In the rows, zero is written as 100.
Each path below is one point turned by a fixed rotation once a step. After each direction that follows a path, write how fast that rotation turns it, in degrees a step (0 if it stays still).
Each turn is a multiple of 5 degrees from 10 to 175, or 0.
Each row of a path follows its step; steps can be skipped.
path 1
step 1: 106	108	80	76	72	100	93	95	128	102	118	84	103	102	124	113	57	94	109	106	101	95	100	100	113	112	90	95	87	110	112	83	109	136	78	62	95	104	74	102	125
step 3: 107	115	105	89	96	82	85	107	80	99	90	99	77	114	90	121	85	117	93	125	78	133	99	117	119	90	65	103	107	97	71	102	111	76	106	90	114	84	86	111	143
step 5: 105	98	105	67	88	98	87	101	77	100	116	96	96	89	89	102	80	85	79	83	134	129	112	92	91	119	83	107	88	116	105	89	85	100	83	47	92	98	97	67	106
step 7: 86	117	77	113	68	85	107	103	98	71	135	100	108	96	99	120	89	79	95	126	77	123	86	99	118	106	97	98	85	87	70	72	117	111	97	78	121	86	87	111	111
step 8: 101	128	96	94	105	83	105	108	87	90	105	86	99	129	80	104	65	111	130	126	89	115	94	113	104	103	82	109	97	90	87	59	106	94	88	87	110	66	81	79	127
step 10: 103	87	117	71	54	82	82	95	90	104	89	99	92	67	93	99	66	112	68	98	102	113	101	89	105	87	97	80	88	115	100	89	98	108	103	64	97	97	99	88	133
step 11: 91	99	118	90	69	104	92	90	73	107	118	87	107	89	103	93	117	94	81	80	94	117	102	95	121	104	84	97	100	87	72	87	121	92	88	68	99	110	66	98	151
step 13: 105	126	72	73	101	78	107	103	110	94	117	86	81	116	99	110	74	101	106	115	112	100	111	112	113	121	105	120	76	90	81	97	79	121	89	70	123	81	89	68	122
step 14: 97	111	69	74	89	77	87	113	116	79	114	102	78	104	102	98	60	94	100	111	116	105	121	122	105	97	71	93	86	104	106	91	107	77	115	61	83	95	78	105	119
step 15: 109	117	94	90	70	96	79	96	84	93	111	119	87	60	103	100	65	116	88	132	82	118	96	104	98	108	70	81	115	111	99	91	127	100	88	80	88	91	89	111	128
107	110	100	101	93	102	94	106	104	112	98	105	101	96	102	102	107	102	108	98	101	94	96	104	88	94	96	99	102	96	102	99	95	106	95	100	104	93	102	97	111
155
110	100	114	92	102	107	105	101	95	99	86	99	100	96	100	104	104	95	97	97	94	104	100	93	106	95	102	101	104	107	99	101	96	96	106	99	99	100	104	101	110
55
91	98	102	102	96	107	95	96	97	104	100	99	99	100	112	93	106	94	99	109	94	107	92	93	99	98	97	94	102	98	88	100	101	101	97	106	105	95	93	107	99
80
91	103	102	99	99	102	112	99	98	101	102	93	98	90	96	92	104	106	96	100	101	104	96	102	99	97	108	103	95	101	97	98	94	102	102	93	98	84	104	91	96
130
100	106	103	98	106	103	101	103	89	109	98	101	102	113	94	102	97	101	113	104	101	108	105	101	103	103	111	98	104	94	93	101	95	105	95	98	101	100	103	102	94
85
104	108	92	98	105	108	101	102	94	94	111	108	93	98	99	104	105	96	99	104	103	105	102	97	95	108	90	100	103	106	100	109	96	96	103	99	98	93	107	104	97
35
99	107	99	100	104	99	97	101	101	96	91	108	108	107	108	92	91	100	95	107	93	101	101	107	98	101	101	98	95	93	104	108	104	91	106	98	104	93	105	94	102
65
102	101	89	97	106	95	96	99	94	98	101	99	98	93	99	90	109	90	102	98	90	90	104	101	108	104	106	97	101	91	100	99	95	99	97	102	92	101	100	98	106
155
